One turn sends every row of this set to another row. A few are shown first. Where does it send the rows asked after them?
mobof: [ 26 -20  15  25  -1 -24 -27  21 -18 -19 -13  20  23]
dev: [ 24 -34   4 -24   4 -16  -6  18 -20  -7  10   6  36]
Zok: [ 23   1 -13 -28  14 -23   2  51 -11   0 -15  25   2]
sos: [ 17   7   8   7  24 -22 -17  30  15   8 -28  14   5]
diso: [ 36 -27 -12 -22  33  -6   3  12 -22  -8 -24  -3  -8]
vafup: [ 14  -7  14  12  11 -33   1  -6 -20  -8   8  28  25]
mazef: [ 39 -23 -15  25  36 -34  -2   9   8   2  -5  15  -7]
ziku: [ 15  -2 -23  -3  -4 -37   9  36  -8 -26  21  21  10]
kozap: [ 46 -14 -11  -6 -23  -6   2  34  -4   3 -15 -10   0]
zufa: [ 26 -20   8  20   1 -22 -24  19 -17 -28  11  10  30]
temit: [ 48 -19 -16   6 -16  -7 -11  20 -13   0 -19 -15  12]
gat: [  9  -5 -13  -4  -7 -34  -4  23 -46 -18   6  13  -7]
kap: [ 18   3 -17   8  -9 -13   0  17 -15   9 -10 -20 -21]
radeb: [ 13 -34   2   8  32 -12  10  32 -31  -9   5  12 -19]
pon: [ 34 -10 -29  -8   1 -44   4  23 -12 -14  24  20   7]
puz: [ 40 -19 -21  18  27 -34   2  23   3  19  -9  26  -1]
dutoz: [ 32  -4   2 -11 -22 -12   5   4 -29   4  -6   3  25]
bulal: [ 20   5 -19 -11  24 -42 -19  -5 -21 -10   0  16  10]
gibef: [ 24   7  -8 -12   0 -27 -16  34  -6   7 -38  17   9]
ziro: [ 32 -11  -5  12  30  -7  22  -3  -6  14 -22   4  -7]
Lal: [ 14 -42  25  17  -2 -13  -8  23 -16   7   3   0  12]
vul: [  8 -17 -11  22   5 -40   4  10   5  23   7   6   2]
Feba: [ 18  -5 -13 -10  21 -29  35   7 -12  -8  13  22  -2]
Bobuf: [ 14 -12  14 -21  13  -9   2  55   1 -18 -11  14   4]
Paru: [  1  -6  17   3  18 -21 -10  43  12 -12  -9  20  22]
gire: [ 15  -3  -2   1   5  -4 -15   1   1 -13 -15 -26  18]
legil: [ 25 -10   3  17  30   0   3  35  -2 -31  -3   0 -20]
pum: [ 13 -23  -5  -8  34 -26  12   7  22  -4  12   1   5]
Rukab: [ 33 -24 -10   6  21   0  11  32  -3 -33  -3 -11 -15]
golor: [ 21 -10  17   3  10  15  16  12 -19 -20  -8 -11   5]

bulal turns into dev
zufa turns into temit
Now these:
golor turns into ziro
mobof turns into kozap
vul turns into gat
gibef turns into Bobuf

One turn sends every row of this set to another row. A few are shown first. Where does it send the rows asked after them?
gomu: [  2   4  15  10  29  13 -47   0 -27  40  -4  23 -20 -18  30  -6 -18   9]
pabup: [  9  -4   4  11  -3  -2  -4   1 -45  40 -35  -2  14  -6  68 -40  -8  10]
kufal: [  7  -9  -2  11 -11   3  -8   4 -37  34 -32   7  12  -9  63 -36  -1  12]
ger: [ -3 -12 -15 -16  -6  -8 -11  -3 -44  29   6  -3   3  -1   5 -32 -15   6]
zuf: [  4  -1  -4 -16   7 -15  -4 -12 -60  39   2 -19   8   3  18 -37 -32   3]
vad: [ -3 -21   1  15  29   8  -2   3 -39  67 -32  -5 -34   1  34  19 -21   9]
dudak: [-14  -8  -4 -19   3  -8 -13   0 -50  38   4 -12   6   3  10 -41 -30   3]
rifin: [-11 -12   0  -4  30   7 -19 -23 -40  38 -27  22  23 -15  34  27 -20  19]
novin: [-10  17  22  22  45 -11 -31   8 -35  57 -16   2 -16  -4  23 -21  -7   4]
Mivig: [ -7 -13   7  11  30   2  -7   4 -41  73 -35  -5 -35   0  33  16 -21   9]
beluv: [ -6  -4  11   7  -3   0 -11   8 -42  44 -35  -2  14  -6  66 -46 -13   9]
zum: [ -2  -9  15   9  42   8  -7 -13 -50   1 -32  -1 -17 -13  47 -30 -34   8]
pip: [ 13 -10  19   4 -10 -16  -1  -6 -51  40 -19  -4  23   2   3  11 -16  11]
dufe: [ -7 -24  17   8 -10  -5   0   9 -39  37 -17  -4  23   6  -4   4 -16   8]
sim: [-10 -15   9   6  25   8 -15   4 -39  71 -33   1 -36  -4  34  18 -26  10]
vusok: [ -5 -23   3   9  24  14 -10   4 -36  65 -29   1 -35  -3  35  20 -26   9]
lus: [ 23 -14   0  28  38  24 -18  -5 -30  28   1   9 -16  -8  39  -5 -25   5]
Vimum: [-23 -10  13  16  43  -1  -4   1 -41   5 -37  -2 -18  -7  30 -39 -15   6]
Gigit: [  7  -9  31  -2  -3  -8  -4  -6 -58  44 -17 -13  26   4  15   6 -41   9]
duz: [ 10  -3   7  41  56   0  -2   2 -38  45 -11 -12 -13   5  32 -21 -14   1]
tivol: [  7   5  13   1  29  -4 -20 -19 -49   2 -35  15 -21 -23  40 -18 -16  13]
lipa: [-33 -17   4  14  51  -4   3  -8 -42  49 -35  -4  28   3  27   4 -17  12]
seni: [-34  -6   6   0  36  -9 -20 -10 -36  51 -36  16  23  -9  20  14  -5  17]
Pes: [-13 -23  28   1  -2   4  -4   7 -46  40 -14 -13  26   7   6  -4 -40   6]
nubu: [-14   3  10   8  31 -13 -16  -4 -39   6 -40  14 -21 -17  24 -27   3  11]
zurug: [ -9 -23  -2  10  45  11   3 -21 -46  37 -27   2  28  -3  40  16 -32  14]
gak: [ 15  -6 -16 -13  -1 -14  -2 -13 -54  30   4  -9   5  -1  13 -27 -18   6]
vuzov: [ -8 -10   4   7 -10   6 -15  10 -34  38 -32   7  12  -8  60 -43  -5  11]

sim turns into Mivig
dudak turns into zuf
Now these:
zum turns into tivol
Pes turns into Gigit
lipa turns into zurug
kufal turns into vuzov
novin turns into duz

One turn sends every row of this set to another row. A few are shown first. Where does it send the rows asked after them?
lifen: [-18   4  14  -8   9 -47 -13  -5   9 -12 -10 -33  27   8 -33 -18  20 -49
   6  18 -11 -10]
lage: [  9  11  18  24  -8 -51  -4  -6  -3 -11  29  44  24  10 -28 -31  24 -48
 -26  17  -5  -9]
meka: [ -2  21 -12   2 -24 -25 -36   6  18 -18   0  -2  32   3  33 -20   9 -64
 -21   4 -21 -16]
raso: [-14  14   9   8   1 -50 -34   0  -6 -26  60  22 -11  12  -4 -25  22 -61
 -10   1   7   9]
somup: [ 11  14   7  26 -17 -45  -3  -6   5 -15  36  36  25   8 -35 -35  12 -58
 -20  14 -12 -16]
Toren: [  0  20   0   4 -27 -24 -35   6  11  -6  -9   4  27   4  38  -9  21 -48
 -25   6 -10  -8]
Temes: [ 17  16  14  30 -27 -39  -1  -7  -1  -3  27  36  18   7 -32 -22  20 -47
 -21  14  -3 -11]
dat: [-16   4  20  -7   6 -46 -12  -7   5  -6 -15 -31  23   9 -31 -12  27 -42
   4  19  -6  -7]
rogid: [ -5  11  11 -10  -1 -24 -26  -7  -9   5  24 -33  -5  11   3  -3  39 -23
 -44  23 -17  -8]
kote: [-11  17   0  12  -8 -44 -32  -1   0 -28  65  15  -9  10  -9 -25  15 -68
  -5  -2   2   3]
zul: [  9  12  12  24  -8 -51  -5  -6   1 -14  33  41  27   9 -32 -36  18 -55
 -24  16 -11 -12]
nifiz: [-18   3  18  -9  10 -49 -14  -6   7 -10 -13 -30  25   9 -31 -17  24 -45
   4  18  -8  -8]
begud: [ 16  16   8  29 -27 -39  -1  -7   3  -9  33  33  21   7 -36 -27  14 -55
 -18  12  -9 -16]
Figir: [ -9  16  -1  -3  -6 -37 -39   7  13 -16  -3  10  35   5  40 -23  20 -56
 -29   8 -14  -7]
tik: [-14   5  19  -4   1 -42 -11  -7   5  -5 -16 -34  22   7 -33  -9  24 -43
   6  17  -6  -8]
bikub: [ -5  17  14  16 -20 -37 -29   0 -11 -11  52  18 -19  11  -4  -7  28 -49
  -8   0  17  13]
pitu: [ -7  18  -8  -3 -11 -33 -38   7  17 -21   2   4  36   4  35 -25  12 -64
 -24   6 -20 -14]
Nibi: [-11  15  15  11  -4 -47 -32   0 -11 -17  54  24 -14  12  -1 -17  30 -52
 -12   2  14  14]
tofet: [ 13  13  19  27 -18 -45  -2  -6  -4  -4  25  42  20   9 -28 -25  25 -44
 -24  15  -2  -7]
nep: [-13   7  12 -16  16 -36 -29  -6  -9  -4  28 -28   2  13   5 -15  39 -28
 -48  25 -20  -6]
Vatir: [ -3  15  -9  -8 -10 -16 -25  -9   4  -7  37 -47  -1   9  -9 -14  18 -43
 -34  17 -32 -20]
zosu: [ -6  20   0  16 -22 -33 -29  -1  -1 -22  62  10 -13   9 -12 -17  14 -66
  -1  -2   4   2]
dulam: [-14   6  15  -5  -1 -41 -12  -7   8  -7 -12 -36  22   7 -34 -11  20 -45
   8  17  -9 -11]
nevog: [  1  22  -7   4 -31 -20 -34   5  16 -10  -4  -2  28   2  34 -12  14 -56
 -21   4 -15 -12]
fenof: [ -4  18   4   0 -14 -32 -37   7   8 -10 -10   9  30   5  42 -15  25 -48
 -29   9  -9  -5]
Sape: [ -2  21   6  17 -28 -31 -28  -2  -5 -15  57  12 -19   8  -9  -9  20 -57
  -3  -3  10   7]
zoze: [-15   6  12  -6   2 -43 -12  -7  11 -11 -10 -36  24   8 -35 -15  18 -49
   8  16 -12 -12]
kedo: [-11  11  -8 -15   7 -28 -29  -9   5 -17  41 -41   6  10  -7 -23  20 -49
 -38  19 -35 -21]
Vupor: [  0  14   1  -6 -15 -13 -24  -9  -3   3  28 -43  -6   9  -4  -3  29 -31
 -36  19 -23 -14]
siti: [-17   7   1 -18  21 -37 -32  -7  -1 -15  36 -32   8  12   0 -26  29 -41
 -45  23 -29 -14]

begud turns into somup
raso turns into Nibi
Vupor turns into Vatir
Now these:
nifiz turns into dat
pitu turns into Figir

One turn sends every row of this set to another row. A few are shown first. Where does it send the rows asked after them?
Tafef: [ 18  41  11  11 -16  13  -3 -32  -5   5   8 -37   4   4  15  38 -10   3
  -2 -28  11  32  23  -9  13  -8  22  -3 -46  -4]
Ref: [ 16  36  17   7 -16   6  -5 -35 -14   7   3 -43   0   2   3  29 -18  -6
  -9 -33  14  29  14 -14   7 -24  19   1 -34 -25]
vola: [ 25 -23  23  11  40   8 -14  15  -4 -19   7 -39   2  12 -28  45  27  14
 -33 -16  14  12 -21 -11  -6  17   2 -22 -23 -22]
fam: [  8  14  13  10  -3  -1  -2 -21   1  10 -19 -41   1   6  23  44  -4  30
  -8 -25  24  16  23 -28   3  -8  25  30 -22  -6]
Fofi: [ 18 -32   2  24  15  26  -3  20 -11  -1  15 -17  -3   7  -2  48  29  -6
 -37  -9   4  25 -22 -25 -10  20   8  -3 -12 -22]
toki: [ 24 -22  19  11  41  13 -22  12  -1 -21   3 -29   0  14 -27  50  26  16
 -24 -10  17  10 -24 -19 -10  13   2 -21 -24 -22]
revu: [ 14  37   6  -6  17   1 -19  -8 -26   2  -1 -15  -4  18  15  36  17  30
   2 -14  20  -7 -11  18  -9 -29  -5  -2 -32  18]
mogev: [ 28  -9   1  13  23  29 -17  -2  -8 -20  21 -22  13  -5 -31  45  16 -12
 -28  -7 -11  20 -24 -19  -8   9  -1 -37 -19 -22]
risap: [ 22 -24  16   6  40   6 -16  13  -3 -15   5 -32   1  11 -34  51  25  16
 -29 -14  24   9 -14 -13 -14   8   0 -24 -21 -26]
Vik: [ 11  -7  10  22  36  27  -3  13 -22   5  21 -28 -11  13 -26  30  22  -4
 -28 -29   0  25 -26  -3 -23  18   8 -25 -31 -23]
geza: [ 16  44  -3   2  12   3 -22  -8 -10   7   0  -6   4  15   5  40  17  32
  11 -23  26  -4  -2   8   3 -24   4   9 -45  18]
vero: [  6  41   7  10 -10  10   0 -38  -5  14   1 -41   4  -6   7  31 -16   2
 -10 -30   2  30  21 -14  -1 -14  23   1 -32  -3]
Narun: [ 25 -34   0  20  19  21   1  24 -16  -5  17 -23   2  10   0  48  25  -2
 -36 -14  -1  22 -22 -18  -5  22   4  -5 -12 -22]
lup: [ 12  -9  12  18  33  30  -5  14 -19   2  20 -24 -18  18 -17  37  14  -6
 -21 -23   2  30 -24  -3 -25  19   7 -27 -37 -21]
Gib: [ 10  43   1  -6  19  -8 -15 -11  -5  11  -7 -19   1   5   3  35   6  28
   1 -24  21   0  -5  13  -9 -26  -3   4 -33  26]
Dip: [ 13  33 -23   2  -7   2 -13 -15  -3  11  -1  -6  23 -16   7  39  18  14
 -13 -12   7  -2   0 -11   4 -28  -2  21  -8  21]
pup: [ 31 -13  -3  17  26  30 -12   1 -16 -15  21 -26  16   0 -32  43  16  -6
 -24 -14 -16  13 -22 -20  -6  10   3 -30 -17 -28]
goli: [ 19 -35  -2  18  13  18   4  23 -13   1  16 -18  -1   7  -3  53  26  -6
 -41 -12   9  24 -12 -19 -14  18   5  -7 -10 -25]
zamev: [  6  24  13  21 -12   7 -10 -23   2   7 -10 -33   3   9  12  41  15  26
 -10 -24  30  16  26 -32  14  -6  31  28 -34 -11]
Ditat: [  9  39  20   8 -16  16  -3 -40 -19   2   7 -49   1   3  16  31  -7  -2
 -17 -20   5  31  19 -10   1 -13  20 -13 -31 -10]
Dutuz: [  7  11  22  14  -8  11  -9 -26 -16   1 -15 -44   0  16  23  42  10  31
 -11 -15  23   9  22 -35   5 -11  28  23 -20 -21]
tutin: [ 15  43 -15   7 -16   3 -16 -13  -1   5  10  -3  20 -11   6  39  31   9
 -20 -13  19   6   3  -3  15 -23  -1  11 -24  23]
Lupob: [  7  35 -13   4 -11  10 -17 -15 -20   4   7  -5  20 -10   9  34  36  10
 -26  -3   9  -4  -6  -7   2 -30  -4  11  -5  17]
niz: [ 16  36   2  -7  11  -8 -19  -1 -18  11  -2  -9   0  13   1  33  11  19
   1 -27  31  -4 -16  15  -3 -39  -8  12 -31   7]
zal: [ 10 -12   6  17  31  26   0  13 -24   9  21 -24 -15  15 -24  39  13  -6
 -24 -27   6  25 -16  -2 -28  14   8 -29 -34 -28]
Vub: [ 15  13  20  11 -15  -1  -8 -22  -8   4 -15 -41   1  10  12  38  -2  16
 -13 -26  32  17  17 -31  11 -21  23  29 -21 -31]
vis: [ 31 -14  -8  10  21  25 -11   0 -13 -16  23 -21  17  -4 -33  49  13 -10
 -27 -10  -6  14 -13 -17 -10   4  -2 -38 -17 -28]
Povu: [ 18  33 -16   0 -14  -1 -14  -8 -15  11   8   1  18  -9   2  33  19   1
 -17 -17  17   0 -12  -2   6 -40 -10  19 -11   6]

risap turns into zal
Lupob turns into Dutuz
Now these:
Povu turns into Vub
zamev turns into geza
toki turns into lup
Vik turns into pup
vero turns into Dip

One turn sends every row of this set to another row. A few are shown first. Where does it send the rows asked after them?
Gup: [-16  25  13  23  21  -3  31 -20  -8   0  -4  19 -25   9  17 -18  13  -6
   0  22 -12  29  11  14 -22 -10  -5]
timob: [ -7  17  -6  -1  -3  -1  -9 -22  -2  16   4 -16   8   2 -28  -2  -7  29
  -1   6   3  43 -20  39  -9   5  17]
mazov: [  5  -1  22 -13 -15 -17  13 -25 -15  30  11   4 -25   6   6   1 -32   0
 -16  15 -27  12 -36   7 -40  11   2]
nalas: [ 16  11 -18  12  -1   5  13 -18 -23  -5 -14   6  31   1 -11 -10   4 -13
   3 -24  -9  25  -5  22 -22 -13  -9]
gano: [-29  27   2  -6  -1 -10  21 -27   4  18   0  10   7 -19  -2 -19 -17  35
  13 -13   1  23 -35   8 -47  24  12]
tuv: [ 26  10  -2  -1  14 -18  19 -15  11  15   2   5 -10  22   4   2  24  -3
 -23   8  -5  19 -24   9 -10 -15  10]
mufip: [ 18 -14 -24 -18   3 -29   3 -35  16  16  -6   7 -19   1   5  -8 -29  24
   1  18  -8   6  30   3 -39   1   3]
vavo: [ 17 -21  10 -19   1  -5   9 -18 -10  20  21  31 -20  -4  16 -22  -4   6
 -12  25 -12  12 -13  15 -53   7   9]
dur: [  2   8 -29  19 -10 -10  17 -17  10   0 -28  14  30   3  10  -2  -6   2
  15 -15 -22  11 -20   1 -23  17  -9]
viveg: [ 17  -2   3  -7   7 -12  -7  -4 -18  13  -1  33 -30  -6   6 -18 -16  -7
  -7  31  -2  -2   9  29 -36   8  14]
pazat: [  0  16 -10  -4  20  -1  23 -21  -1  27 -21  -2 -24 -31   7  22   4   8
   7  -8 -20  11  11  -3  -4 -17 -11]
Dopa: [ 11  33 -10   0  -2  -9 -11 -15  15  -7   2  -4   1  -4 -28 -20 -33  25
  31  -8 -11  26 -17  21 -13   2   4]
nat: [-17  25 -16   1 -13  23   9 -32  15   2  16  16   3  -3 -23 -32 -17  18
  25 -20 -15  28 -22   9 -35   1   3]
Lan: [ -9  -4   2  -4 -16  11  11 -22   7  24  13  18 -28   7 -22   7 -35  -3
  -1   7 -14  -7   8 -14 -27 -15   0]
gazas: [-30  38  -2  -8   0   7  14 -21 -17   8   8   0  12  -3 -24 -32  -6  15
   2   1  11  46  -6  18 -35   4  11]
Tuduz: [ 13  13 -23 -42   3   0   4 -23 -14  17   6  -2 -12 -10  11 -29 -22 -15
  -3  27 -28  29  11   5 -50  23 -11]
Vos: [-15  27   7 -16 -13 -10  -5  -2 -10  19   3  12 -52  -9   0  -7 -10 -24
   4  15  -2   2  -7  21 -48   6   4]
Ropom: [ -3  -2 -13  15   6   1  -1   1  -1 -14   8 -13  15  -1  11 -16  16   3
  22  -5 -11  47  -7  20 -28   2 -21]
rupiz: [-19   5 -17 -24 -20   0  -6 -44  15  29  11 -19 -36   7  -7   8  -6 -12
  -4  14 -22  27   1  23 -46   1  -4]
teso: [ -2 -11 -25 -24  -3   9  18 -27  12  21   7  23 -21 -10   0 -11 -14  13
   5  21  -7   3  34 -15 -42  -1   0]
muba: [ 10  22 -13  -2  30  18  17 -46   8  12   8   4 -16  -2   6  -7   3 -29
  -1 -22 -29  13 -18  20 -40  -4 -17]
Vegez: [ -4  31   0 -29  -6 -12  12 -25 -13  19   1 -18 -12   9 -16  -5 -42 -18
  -9  24 -18  21  15  -7 -34   7 -10]
tebir: [ 10  22 -18   6   1   0  25 -13   9 -14  -7  -3   3 -24  12   2  13  10
  41 -11  -2  15  -7  13 -34  12 -27]
Fes: [ -8   4 -13   6  16  -3  13  -4   8   4   1  -6  19  -6   6  10  31   4
   5  -7  24  17 -12  16 -39  16  -7]
rudu: [-14  31  -8   1   1  -1  -2  -8   4  19 -12   6  -5 -26 -21   8 -19  29
  18  -3   9   6 -24  23 -13  22  16]
siber: [ 16  -4 -36 -26  -5  10 -12 -38  -8  27  -4  -1 -22  -7   4  -5 -20 -14
  -7  22 -32  18   5  32 -34  19  -4]
novu: [  5  24  -1  -3  32 -12 -10  -3  17   6  -8  -2  -2  -1  13  -9 -13 -25
   9   9 -49  28  -9   3 -12   7 -13]
Tud: [-19   9 -27   4  26 -27  20 -21  14  21 -12  -7 -17   6  30 -13  -6   6
 -11 -19 -11  21  -5 -21 -35   4  -6]
kega: [ -2   5   9 -16  -7 -41  -2 -26  21   7  11  -3 -39   7  -1 -13 -26  10
  13   3  -8  13  10   3 -55 -17  -1]
Pid: [-11   8   9  19  12 -15  22 -21 -14   5 -28  10  39 -11   5   8   4   7
   5   2  -7  21   2  20 -27   9  -4]

Tud turns into novu
tebir turns into nalas
Tuduz turns into viveg
Now these:
Dopa turns into gazas
kega turns into Vegez

